A hidden rule labels the rows of this table. It goes by one to three of the table's principal directions, not those with the most spread.
[ 0.9 -4.0 -0.9  0.1 -0.8 -0.3 -0.5 -1.8  0.7 -0.7  1.8 -0.2 -1.7  0.2 -3.6
  0.9 -0.3  1.0 -0.6 -0.9 -3.2  0.1  0.2 -0.7  0.3  1.4 -4.1 -0.4] mg
[-0.1 -0.4 -0.1  0.1 -0.5  0.9 -2.0 -1.4  0.2 -1.7  0.5 -0.9 -0.3  1.0  0.1
  0.4 -0.3  1.0  0.7  0.0 -0.4 -0.5  0.0 -0.4  0.2  0.5 -1.7 -1.9] mg
[-0.8  0.8  1.2  1.0  0.3 -0.8  1.2  2.0 -0.7  3.6 -0.2  0.0  1.8 -1.0  0.1
  0.9  2.1  0.6 -0.8 -1.2  0.0  1.1  0.4  0.8 -0.6 -0.8  1.7  3.6] nh
[ 0.3 -0.7  1.3  0.6  0.4 -0.2 -0.1  0.4  0.6 -0.9  0.9 -0.8  0.7  2.1  0.9
 -0.2  0.0  1.8  2.3  0.0 -0.2  0.0  0.5  0.6  0.5 -0.2 -1.1 -0.1] nh
[-0.8  2.7  1.1 -0.8  0.8  0.1  2.0  0.2 -0.4  1.3 -0.6  0.2  1.0  0.3  0.8
 -1.3 -0.2  0.6 -2.0 -0.7  0.8 -0.2  1.6 -0.7 -0.5  0.7  1.3  1.0] mg
[ 0.4 -1.1 -0.8  0.8 -0.1 -1.2 -0.2  0.7  0.1  0.7  0.3  0.0 -0.1 -0.7 -0.7
  1.4  0.3 -0.9  1.3  0.1 -1.0  0.7 -1.4  1.4 -0.9 -0.8  0.0  0.5] dc
[ 0.4  0.2  1.1 -0.8  0.2 -0.4  0.8  0.2  1.4  0.2  1.2 -0.3  0.1  1.9 -0.7
 -1.2 -0.3  2.2 -0.7 -0.1 -0.7 -0.8  0.4  1.3 -0.5  0.4  0.2  0.3] mg
[ 1.1 -1.2 -0.2  0.8  0.4 -1.3  0.4  1.2  0.7  0.4  1.3 -0.4  0.6  0.9 -0.2
  0.5  1.0  0.2  2.0 -0.1 -1.1  0.1 -1.3  1.6 -0.5 -0.8 -0.5  1.4] bp
[-0.5  0.0  0.5  0.4 -0.4  0.4 -1.4 -0.5 -0.2  0.1  0.3 -0.7  0.6  0.4  0.0
  0.9  0.5  1.2  0.2 -0.7 -0.7  0.1  0.3 -0.2 -0.1  0.3 -1.3 -0.1] dc
[ 1.0 -1.1 -0.9 -0.6  0.1 -0.6  1.6  0.0 -0.2 -0.7  0.9  1.2 -0.9  0.1 -0.8
 -0.9 -0.1 -1.2  0.2  0.3 -0.9 -0.1  0.1 -1.7  0.3  0.8 -0.7  0.4] ld
[ 0.2 -0.5  0.4  0.2  0.0 -0.6  0.5  0.6 -0.5  0.8  0.3  0.5  0.7  0.4 -0.2
  0.1  0.3  0.2  1.2  0.0 -0.9  1.0  0.6 -0.5 -0.3  0.2 -0.3  1.2] nh
[ 0.2 -0.7 -0.2  0.3 -0.2  0.5 -0.1 -0.5 -0.8 -1.4  0.1 -0.5 -0.3  0.4  0.2
  0.1  0.5  0.0  1.0  0.3 -0.1 -0.6  0.5 -1.5  1.2  0.7 -1.1 -0.7] bh
[-0.2 -0.7 -0.5 -0.1 -0.8  0.5 -1.5 -1.1 -0.3 -0.4  0.2  0.6 -0.3 -0.6 -0.4
  0.6 -0.6 -0.4  0.0 -0.4 -0.8  0.6  0.0 -1.5  0.0  0.5 -1.9 -0.8] hs
[-0.2  1.0  1.0 -1.0  0.4 -0.1  0.1 -1.4  1.0 -0.5  0.6 -0.7  0.2  1.7 -0.5
 -0.7 -1.9  2.0 -1.2 -1.1 -1.3 -0.7  1.0  0.4 -0.8  1.4 -2.4 -1.0] dc
[ 1.0 -1.4 -1.1  0.0  0.4 -1.2  1.4  0.1  0.0 -0.6  0.8 -0.2 -0.6  0.5 -0.7
 -0.6 -0.5 -0.4  0.9  0.2 -1.0 -0.4  0.0 -0.5  0.8  0.8 -1.3  0.0] mg
[ 0.0  0.3  0.3  0.1  0.4 -0.8  2.5  1.4 -0.6  1.9  0.9  0.6  0.7 -0.2  0.1
 -0.6  1.7 -0.1 -1.0 -1.0 -0.2  0.1  0.6 -1.4  0.1  0.3  0.7  3.0] bh
[ 0.7 -0.6 -1.6  0.4 -0.1 -0.6 -0.1  1.5 -0.4  0.8  0.1  0.5  0.4 -0.8  0.4
 -0.2  1.0 -1.5  1.3  0.6  0.5  0.4 -1.1 -0.3  0.7 -0.7  1.0  1.3] nh
[-0.4 -0.5  0.5  0.5  0.0 -0.3  0.5 -0.3 -1.0  1.5 -0.6  0.7  0.6 -1.2 -1.0
  1.3  0.1 -0.5 -0.5 -1.2 -1.2  1.5  0.8 -0.8 -0.8  0.2 -1.4  1.5] nh
[ 0.6  2.3  0.0 -1.3 -0.2  1.3 -1.0  1.6  0.3 -2.2  0.2  0.9  0.7  2.1  3.7
 -3.1  0.3  0.0  2.4  2.5  2.9 -1.7 -0.6 -1.2  1.8 -0.7  2.9 -1.1] mg
[-0.3  1.9  1.9 -1.8 -0.4  1.5 -1.1 -0.6  1.3 -2.1 -0.5  0.7 -0.4  1.6  1.4
 -1.9 -2.0  1.5 -0.4  1.3  1.3 -1.2  0.6  0.5  0.2 -0.1  1.0 -2.4] dc
[-1.0 -1.1  0.5  0.6 -0.8  0.3 -0.5  0.0 -0.4  2.0 -0.7  0.5 -0.4 -2.4 -1.4
  1.7  0.8 -0.1 -1.9 -0.9 -0.2  1.2  0.3  0.1 -0.2 -0.6  0.3  1.3] mg
[ 0.1  0.3 -0.2  0.2  0.3 -0.2  1.3  0.5 -0.5  0.3  0.5  0.0  0.2  0.1  0.4
 -0.3  1.2 -0.4 -0.2 -0.2  0.3 -0.2  0.2 -1.0  0.0  0.2  0.7  1.0] bh
[ 1.2 -1.6 -1.5  0.2 -0.1 -0.4  0.0 -0.2 -0.2 -1.7  1.1 -0.5 -0.8  0.7 -0.4
 -0.1  0.6 -0.5  1.6  0.5 -0.9 -1.1 -0.9 -0.9  1.1  0.7 -1.5 -0.6] bh
[-0.6  0.7 -0.3  0.0 -0.3 -0.2 -0.2 -0.1 -1.0  0.3 -0.8  0.3  0.0 -1.2  0.4
  0.6 -0.6 -1.0 -0.1 -0.1  0.1  0.3  0.0 -0.6  0.0  0.2 -0.1 -0.4] mg
[ 0.2 -0.7 -1.8 -0.7 -0.5  0.3 -1.9 -1.9  0.1 -1.9 -0.3 -0.7 -1.1  0.0 -0.8
 -0.2 -2.1 -0.1  0.0  0.2 -0.7 -1.0 -0.3 -0.5  1.1  1.4 -2.7 -2.9] mg
[-0.4 -1.1 -0.4  0.8 -0.7  0.5 -1.1 -0.3 -0.4  0.0  0.1 -0.5 -0.4 -0.7 -0.3
  1.0  0.9  0.1  0.0 -0.2  0.0  0.1 -0.2 -0.5  0.7 -0.1 -0.5 -0.2] mg
[ 1.1  0.1 -1.1 -0.2  0.4 -0.3  0.7  1.3  0.5 -0.6  1.0 -0.9  0.1  1.2  0.7
 -1.7  1.5  0.3  0.5  0.8  0.9 -2.0 -1.0  0.2  1.6 -0.1  1.2  0.6] mg
[ 0.9 -0.5 -2.0 -0.5  0.0  0.2 -0.6 -1.1 -0.5 -2.5 -0.1  0.0 -0.9  0.4  0.4
 -0.9 -1.2 -1.4  1.4  1.0  0.1 -0.9 -0.4 -1.6  1.3  1.0 -1.5 -2.3] mg
[ 2.8 -1.3 -4.6 -0.3  1.1 -0.3 -0.7 -1.0 -0.2 -3.3  0.8  0.2  0.2  2.0  0.6
 -2.0 -1.2 -3.1  4.3  1.6 -0.2  0.2 -1.2 -2.4  0.6  0.9 -2.6 -2.0] nh
[-0.9  0.3  0.4  0.8  0.1 -0.1 -0.4  0.0  0.2  0.4 -0.7 -1.0 -0.1 -0.8  0.6
  0.9 -0.5  0.2 -0.3 -0.3  1.0  0.1 -0.2  1.5  0.0 -0.7  0.7 -0.7] mg
[-0.3  1.3  0.5 -0.7  0.4 -0.2  1.4 -0.1  0.2  0.9 -0.1  0.8  0.0 -0.2 -0.2
 -0.5 -0.5 -0.4 -1.7 -0.4  0.1  0.4  0.5  0.1 -1.4  0.1  1.1  0.5] dc
[-0.5  0.4  0.9 -0.4 -0.2  0.0 -0.3 -0.7  0.3  1.1 -0.7  0.3  0.0 -0.8 -1.4
  1.0 -0.6  0.5 -1.8 -0.7 -1.0  0.5  0.1  1.4 -1.5  0.0 -0.1  0.2] dc
[ 0.2  1.3  0.0 -1.0  0.6 -0.1  1.3  0.3  0.0 -0.1 -0.7  1.0  0.1  0.1  0.6
 -1.6 -1.1 -0.8 -0.4  0.6  0.8 -0.2  0.5 -0.4  0.1  0.2  0.9  0.0] nh
[ 0.4 -1.1 -0.3  0.8  0.3 -0.9  0.0  0.6  1.0  0.7  1.7 -1.3  0.6  1.2 -0.3
  0.0  0.7  1.5  0.6 -0.8 -0.8 -0.3 -0.4  1.1  0.4  0.0 -1.1  0.9] mg
[ 0.0  2.2  0.5 -1.1  0.9  0.4  1.9 -0.1 -0.2 -0.6 -0.9  0.8 -0.1  0.2  0.9
 -1.5 -0.6 -1.0 -1.2  0.4  1.2 -0.6  0.6 -0.6 -0.5  0.2  1.5 -0.3] ld
[ 0.0  0.8 -0.6 -1.0 -0.6  1.0 -1.8 -0.7  0.0 -1.7 -0.9  0.1 -0.3  0.4  0.8
 -1.0 -1.4  0.0  0.6  1.3  0.7 -0.9 -0.1 -0.5  1.1  0.4 -0.1 -2.3] mg
[-0.5 -0.7  0.2  1.3  0.1 -0.3 -0.3  0.3 -0.4  1.6 -0.7 -1.2  0.4 -1.4 -0.9
  2.1  1.6  0.2 -0.7 -0.8 -0.2  0.4 -0.5  1.8 -0.4 -0.9  0.4  1.3] mg
[ 0.0  0.0  0.0 -0.8 -0.6  1.1 -2.6 -1.6  0.5 -0.7 -1.1 -0.2 -0.2 -0.3 -1.3
  0.6 -0.9  0.7 -1.0  0.1 -0.7 -0.5 -0.5  1.3 -0.3  0.1 -1.4 -1.5] mg
[ 0.1 -1.8 -0.3  1.1 -0.2 -0.5  0.8  0.4 -0.8  0.4  1.1  0.0 -0.1 -0.3 -0.4
  0.8  1.4 -0.3  0.9 -0.5 -0.7  0.7  0.3 -1.7  0.5  0.3 -0.8  1.3] ld
[ 0.8 -0.2 -0.9 -1.0 -0.5  0.5 -0.6 -0.3 -0.1 -1.2  0.0  1.2 -0.6  0.2 -0.3
 -0.9 -0.3 -0.9  0.6  1.2 -0.2 -0.3 -0.5 -1.0  0.2  0.3  0.0 -0.8] dc
[ 0.5  0.3 -1.5 -0.5 -0.1 -0.9 -1.0 -0.8  0.1 -0.7 -0.2 -0.8 -0.5 -0.4 -0.8
  0.8 -1.2 -0.6 -0.1 -0.1 -1.5 -1.5 -1.7  1.5 -0.4  0.6 -1.8 -1.5] bh
[-1.0 -3.0  1.0  0.6 -1.6  0.5 -1.0 -1.5 -0.1  0.8  0.6  0.5 -1.6 -1.6 -2.8
  2.3  0.1  1.0 -1.7 -1.2 -2.1  1.5  1.1 -0.9 -0.3  0.6 -2.1  0.1] mg
[ 0.4  1.8 -0.3 -1.1  0.2  0.0  0.0  0.7  0.8 -0.5 -0.2  0.2  0.1  0.8  1.1
 -1.7 -0.6 -0.2  0.1  1.2  1.2 -1.1 -0.8  1.0 -0.1 -0.4  2.2 -0.8] mg
[ 0.9  2.3 -2.7  0.4  2.1 -2.7  4.8  2.8 -2.4  0.7  0.1  0.1  1.4  0.2  3.3
 -2.4  0.6 -3.5  2.7  0.7  1.8 -0.6  0.0 -2.9  1.4  0.9  2.1  1.9] mg
[ 1.5  0.0 -1.0 -0.4  1.3 -0.6  1.8  1.0  0.9 -1.0  1.0 -0.4  0.2  2.2  0.8
 -2.5  0.2 -0.1  1.4  1.0  0.9 -0.9 -0.2  0.0  0.8  0.1  1.0  0.2] mg
[ 0.8 -2.8 -0.9  0.6  0.1 -1.5  0.8  0.0  0.2  1.1  1.2  0.1 -0.3 -0.3 -2.3
  0.9  0.0 -0.1  0.4 -0.9 -2.3  1.1 -0.2  0.2 -0.3  0.5 -2.2  1.4] nh
[-0.4  0.5 -0.4 -0.7 -0.3  0.5 -0.7 -0.5  0.1  0.4 -0.6  0.8 -0.2 -0.9 -0.2
 -0.3 -0.9 -0.6 -1.3 -0.1  0.4  0.4  0.1 -0.4 -0.3  0.0  0.2 -0.3] nh
[-0.5 -0.5  0.4  1.1 -0.3 -0.4 -0.9  0.7 -0.1  1.2  0.0 -0.9  0.5 -0.6  0.0
  1.5  1.1  0.8  0.3 -0.6 -0.2  0.1 -0.7  1.4  0.1 -0.8  0.1  0.9] mg
[ 0.4  1.6  0.0 -1.3  0.1  0.2 -0.3  0.2  0.4 -1.0 -0.7  1.3  0.0  0.5  1.1
 -1.4 -1.6 -0.9  0.6  1.4  0.9 -0.2 -0.5  0.4 -0.5 -0.4  1.4 -1.2] nh
[ 1.5  1.3 -2.0 -1.3  0.5 -0.5  0.8  1.1  0.1 -1.2  0.1  1.4 -0.1  0.6  1.3
 -2.3 -0.3 -2.5  1.4  2.0  1.2 -0.8 -1.6 -0.5 -0.1 -0.4  2.3 -0.4] dc
[-0.6  0.7  0.9 -0.3 -0.7  2.1 -2.5 -1.2 -0.4 -1.0 -1.2  0.4  0.4  0.0  0.6
  0.4 -0.1  0.4  0.1  0.3  0.6  0.4  0.5 -0.7  0.0 -0.2 -0.4 -1.2] nh
[ 0.4 -0.5 -0.5  0.8  0.1 -0.4  0.0  1.1 -0.3  0.6  0.2 -0.2  0.6  0.1  0.4
  0.3  1.4 -0.5  1.5  0.5  0.4  0.6 -0.6  0.2  0.0 -0.8  1.3  1.0] nh
[-0.1  0.0  2.2  0.8  0.2  0.3  0.3  1.3  0.7  1.4  1.1 -0.4  1.5  1.5  0.5
  0.1  2.2  2.3  0.3 -0.6  0.1  0.6  0.6  0.9 -0.5 -0.9  1.0  2.4] nh
[ 1.1  0.7 -0.8 -1.0  0.3  0.2  0.1  0.8  0.7 -1.5  0.2  0.3 -0.1  1.5  1.2
 -2.3 -0.3 -0.5  1.5  2.0  1.4 -1.0 -0.7  0.2  0.7 -0.3  2.1 -1.0] mg
[ 0.0  0.5  1.0 -0.2  1.0 -0.8  2.1  0.2  0.7  1.3  0.2 -0.3  0.5  0.5 -0.8
 -0.3 -0.2  0.9 -1.6 -1.0 -0.6  0.0  0.7  1.3 -1.1  0.2  0.1  1.4] mg
[-1.1  1.3  1.3  0.4  0.6  0.5  1.0  0.1 -0.4  1.3 -1.6 -0.6  0.4 -1.2  0.4
  0.5  0.4  0.1 -2.0 -0.7  1.5  0.1  0.8  1.0 -0.2 -0.7  1.6  0.7] mg
[ 0.2 -1.8 -1.4  0.5 -0.3 -0.5 -0.7 -1.2 -0.7 -0.7 -0.5 -0.1 -1.0 -1.1 -1.4
  1.5 -1.1 -1.3  0.9  0.1 -1.4  0.7 -0.3 -0.4  0.0  0.6 -2.0 -1.3] dc
[-0.4  1.3  2.1  0.5  0.5 -0.2  0.3  0.8  1.0  0.7  0.8 -1.4  1.3  1.7  0.9
  0.2  1.1  2.5  0.1 -0.6  0.1 -0.6 -0.1  2.5 -1.0 -0.7  0.9  0.9] ld
[-1.8 -1.1  0.7  1.0 -2.2  1.2 -3.5 -0.4 -1.1  1.9 -0.8  0.1  0.2 -2.6 -0.8
  2.8  1.2  0.9 -1.1 -1.2 -0.7  1.1  0.1 -0.6  0.7 -0.4 -1.1  0.6] mg
[-0.9 -0.3  0.4  0.7  0.2 -0.3  0.8 -0.6 -1.1  1.8 -0.8 -0.3  0.3 -1.4 -1.2
  1.4  0.3  0.0 -1.6 -1.4 -0.8  1.1  1.2 -0.4 -0.5  0.6 -0.9  1.2] mg
[-2.2  2.6  2.2  0.0 -1.6  3.0 -3.6 -1.2 -1.4 -1.4 -2.3  0.9  0.2 -1.2  2.5
  1.6  0.0 -0.2  0.1  0.8  2.1  0.6  0.4 -1.2 -0.5 -1.0  1.7 -2.5] bh
[-0.4 -0.3  0.8  0.2  0.0  0.3  0.4 -0.2  0.2  0.3 -0.1 -0.5 -0.4 -0.3 -0.5
  0.3  0.3  0.9 -1.4 -0.5  0.2 -0.4  0.5  0.4  0.4  0.0  0.0  0.2] mg
[-1.8  4.2  1.1 -0.5  0.3  1.6 -0.6 -0.9 -1.5 -0.4 -3.0  0.0  0.8 -0.9  2.5
  0.0 -1.1 -0.9 -1.1  0.3  2.5  0.0  1.1 -0.6 -0.6 -0.1  2.1 -1.8] mg
[-1.0 -0.5  1.0  1.3  0.1 -0.6  0.7 -0.1 -0.6  2.1 -0.1 -0.6  0.4 -1.3 -1.0
  2.2  0.9  0.4 -1.3 -1.9 -1.1  1.1  0.5  0.6 -1.1 -0.1 -0.9  1.7] mg
[-0.2  2.5  1.5 -0.6  0.3  0.7 -0.3  1.1  1.0 -0.9  0.0  0.1  0.9  1.7  2.8
 -1.7 -0.3  1.0  0.9  1.0  2.1 -0.9 -0.2  0.9  0.1 -1.0  2.4 -0.7] dc
[ 0.5 -0.1 -1.8 -0.4 -0.2 -0.7  1.0  0.7 -0.9 -1.0  0.3  1.5 -0.8 -0.6  1.3
 -1.3 -1.1 -2.5  1.6  1.0  0.8  0.1 -0.2 -2.8  1.3  0.5  0.3 -0.7] dc
[ 0.2 -0.5 -0.8  0.9  0.3  0.1  0.2  0.0 -0.8 -1.3 -0.4 -0.5 -0.5 -0.6  1.0
  0.5  0.6 -1.5  1.2  0.4  1.0 -0.4 -0.5 -0.7  0.9 -0.4  0.0 -0.7] bh
[ 1.6 -0.8 -1.5 -0.2  0.8 -1.5  2.0  1.2  0.8 -0.5  2.2 -0.5  0.0  2.0  0.1
 -2.0  0.4  0.2  1.5  0.4 -0.5 -1.2 -0.5 -0.3  0.9  0.7 -0.3  0.8] mg
[ 1.0 -1.0 -0.5  0.0  0.7 -0.5  1.2  0.4  0.6 -0.7  0.8 -0.7 -0.1  1.2 -0.2
 -1.1  0.3  0.5  0.7  0.3  0.0 -0.9  0.0  0.3  1.0  0.2 -0.3  0.2] mg
[-0.4 -2.1 -0.3  1.3 -0.7 -1.0 -1.1 -0.6 -0.4  1.5  0.4 -0.7  0.0 -1.3 -2.0
  2.8  0.2  0.3  0.1 -1.5 -2.5  1.3 -0.4  0.7 -0.8  0.3 -2.7  0.7] dc
Which label does each new row get?
[ 1.0 -0.1 -1.4 -0.8  0.5  0.8  0.1 -0.6  0.1 -1.9 -0.7 -0.5 -0.7  0.7 -0.3
 -1.5 -0.2 -0.6  0.0  1.4  1.0 -1.3 -0.1 -0.2  1.2  0.3  0.6 -1.5] >> mg
[-0.8  0.2  1.3 -0.2 -0.3  0.8  0.2 -0.2  0.0  0.1 -0.3  0.8 -0.2 -0.3  0.3
 -0.3 -0.5  0.5 -0.9 -0.2  0.6  0.6  1.2 -1.0  0.2  0.0  0.4 -0.1] >> nh
[ 0.1 -1.1 -0.7  0.3 -0.4  0.0 -1.5 -1.0 -0.4 -0.7 -0.5  0.1 -0.2 -0.3 -0.5
  0.9 -1.1 -0.6  1.4  0.2 -0.8  0.9 -0.1 -0.3 -0.1  0.2 -1.7 -1.2] >> nh
[ 0.9  0.6  0.1 -0.6  1.1 -1.1  1.6  0.7  0.8  0.2  0.2  0.9  0.6  1.2  0.2
 -1.3 -1.2 -0.5  1.0  0.5 -0.2  0.7  0.0  0.9 -1.2 -0.2  0.6  0.6] >> nh
[ 0.9 -3.3 -2.4  1.1 -0.8 -0.2 -1.7 -1.1 -0.2 -1.8  0.8 -1.0 -1.7 -0.7 -1.6
  1.8  0.7 -1.1  1.5  0.4 -1.3 -0.3 -1.6 -0.2  0.8  0.1 -2.1 -1.6] >> bh
[ 1.3  0.6 -1.2  0.2  0.5 -0.1  0.8  2.2  0.2 -1.5  1.3 -0.3  0.4  2.1  2.7
 -2.3  2.0 -0.6  3.0  2.2  2.3 -1.3 -1.1 -0.7  1.4 -0.8  3.3  0.1] >> bh
[-0.3  1.7  0.0 -0.1 -0.2  0.5 -0.7  1.0  0.1  0.0 -0.5 -0.6  0.2  0.0  1.3
 -0.2  1.3  0.0 -0.2  1.1  1.8 -1.1 -1.1  1.3  0.0 -1.1  3.2 -0.3] >> bh
[-1.1 -0.4  1.8 -0.1 -0.5  1.1 -0.9 -1.7  0.1  0.2 -1.0  0.1 -0.5 -0.7 -1.3
  1.1 -1.1  1.3 -1.9 -0.8 -0.5  0.9  1.5  0.2 -0.6  0.3 -1.2 -0.8] >> nh
[-0.7  1.4  0.2 -0.1  0.6 -0.4  2.1  0.1 -0.5  0.9 -0.5  0.1 -0.4 -0.9  0.2
 -0.2 -0.2 -0.8 -1.9 -0.3  0.9  0.0  0.6 -0.2 -0.7  0.2  1.7  0.3] >> bh
[-0.1 -2.5  0.1  0.7 -0.6  0.3 -0.9 -0.6  0.6 -0.3  0.1 -0.9 -1.2 -0.5 -1.6
  1.1  0.2  0.9 -0.4  0.0 -0.4  0.1  0.0  0.9  0.8 -0.2 -0.7 -0.6] >> mg
[ 0.6 -1.5 -1.9 -0.7 -0.8  0.2 -1.2 -1.2  0.0 -1.2  0.5  0.9 -1.2 -0.5 -1.1
 -0.4 -1.3 -1.0  0.1  0.3 -1.0  0.0 -0.3 -1.8  0.7  1.0 -2.1 -1.4] >> mg
[ 0.0  0.7  1.0 -0.3 -0.4  0.2 -1.2  1.7  1.2  0.7  0.4 -0.3  0.9  0.8  1.0
 -0.8  1.0  1.9  0.3  0.5  0.9 -1.0 -0.9  1.9  0.8 -1.2  1.8  0.9] >> mg
[ 1.0 -0.4 -0.6  0.4  0.0  0.4 -0.1  1.2 -0.1 -1.6  1.1 -0.4  0.2  1.5  1.5
 -1.0  2.1  0.0  2.3  1.2  1.0 -1.2 -0.8 -0.9  1.5 -0.5  1.0  0.2] >> bh
[-0.3 -2.7 -0.4  1.3 -1.3  0.0 -1.8 -0.7 -0.6 -0.4  0.3  0.2 -1.1 -1.4 -1.1
  2.6  0.2 -0.6  1.3 -0.1 -1.3  1.3 -0.5 -0.6 -0.1 -0.3 -1.5 -0.8] >> dc
[ 0.4  1.3 -0.8  0.4  1.0 -1.3  0.9  1.2 -0.2  2.2 -0.1 -0.5  1.6 -0.2  0.1
  0.4  1.2 -0.8 -0.1 -0.7 -0.3  0.2 -1.1  1.5 -1.5 -0.5  0.9  2.2] >> dc
[ 0.0 -0.5 -0.2 -0.8 -0.1  0.5  0.5 -1.3 -0.1 -0.8 -0.2  0.7 -1.0 -0.2 -0.9
 -0.6 -1.2 -0.4 -1.1  0.0 -0.2  0.1  1.1 -1.6  0.4  1.0 -1.0 -0.9] >> mg
[-0.2 -1.2 -0.8  1.2 -0.6 -0.8 -0.6  0.8 -0.9  1.3  0.3  0.6  0.4 -1.4  0.1
  1.5  0.5 -1.1  1.4 -0.6 -0.7  1.5 -0.5 -0.8  0.1 -0.4 -0.8  1.2] >> nh
[-1.2  2.3  0.7  0.4  0.0  1.3 -1.3  0.0 -1.4 -0.2 -2.0 -0.2  1.2 -0.6  2.4
  0.4  0.3 -0.6  0.8  0.4  2.0  0.5  0.5 -0.8  0.2 -0.6  1.4 -0.7] >> nh
[-0.4  2.6  0.6 -1.5  0.2  1.8 -0.6 -0.8  0.3 -1.4 -1.9 -0.3 -0.3  0.4  0.7
 -1.4 -0.5  0.3 -1.8  1.4  2.1 -1.6  0.2  1.0  0.0 -0.2  2.6 -2.0] >> mg
[-0.8 -0.9  0.8  1.1 -0.2 -1.3 -0.1  0.2  0.0  2.4  0.4  0.1  0.7 -0.8 -1.0
  2.1 -0.4  0.5  0.3 -1.5 -1.8  2.3  0.3  0.9 -1.7 -0.2 -1.2  1.5] >> nh
[ 0.9 -0.5 -0.3  0.4  0.5 -0.9  1.6  1.8  0.4  0.0  1.7  0.0  0.4  1.7  1.0
 -1.4  1.2  0.2  2.0  0.7  0.5  0.0 -0.1 -0.5  0.5 -0.2  1.4  1.3] >> dc
[-0.2 -0.4 -0.8  0.4  0.1 -0.6  0.3  0.2  0.0  1.1  0.1 -0.5 -0.2 -0.8 -0.8
  0.6  0.4 -0.3 -0.9 -0.4 -0.2  0.2 -0.4  0.6 -0.3 -0.1  0.4  0.5] >> mg
[-0.4 -1.1  0.4  0.1 -0.7  0.2  0.6  0.7 -0.1  0.5  1.2  0.9 -0.4 -0.1  0.3
 -0.8  0.5  0.5 -0.1 -0.2  0.3  0.5  1.1 -2.5  1.5  0.4  0.1  1.0] >> mg
[-0.4  4.1  1.8 -0.5  0.6  0.9  0.4  2.1 -0.1 -0.2 -1.0  0.3  1.7  1.4  3.9
 -1.8  1.2  0.2  1.1  1.6  3.3 -0.7 -0.1  0.7 -0.3 -1.5  4.9  0.4] >> dc
[-1.0  0.3  0.8 -0.9 -1.1  0.9 -1.9 -1.6 -0.3  0.7 -1.9  1.3 -0.5 -2.0 -1.6
  1.3 -1.9 -0.3 -1.9 -0.2 -1.0  1.2  0.5  0.5 -1.2  0.1 -0.7 -1.0] >> nh
[-0.1 -0.5  0.0  0.2 -0.3 -0.1 -0.8 -0.3  0.3  0.3  0.6 -0.4  0.1  0.3 -0.7
  0.6  0.2  0.7  0.0 -0.4 -0.9  0.3 -0.1  0.4 -0.5  0.2 -0.8  0.1] >> dc
[-0.2 -1.0  0.7  0.9 -0.2 -1.1  0.7  1.6  0.1  1.7  0.5  0.4  0.4 -0.5  0.0
  0.8  0.5  0.2  1.0 -0.2 -0.3  1.3 -0.1  0.8 -0.2 -0.9  0.9  1.7] >> nh
[-0.4  0.1  0.9 -1.0  0.1  0.8  0.3 -1.0  0.7  0.1 -1.0  0.0 -0.7 -0.1 -1.4
 -0.7 -1.1  1.1 -2.5  0.1  0.2 -0.4  1.1  0.9  0.1  0.4  0.4 -0.6] >> mg
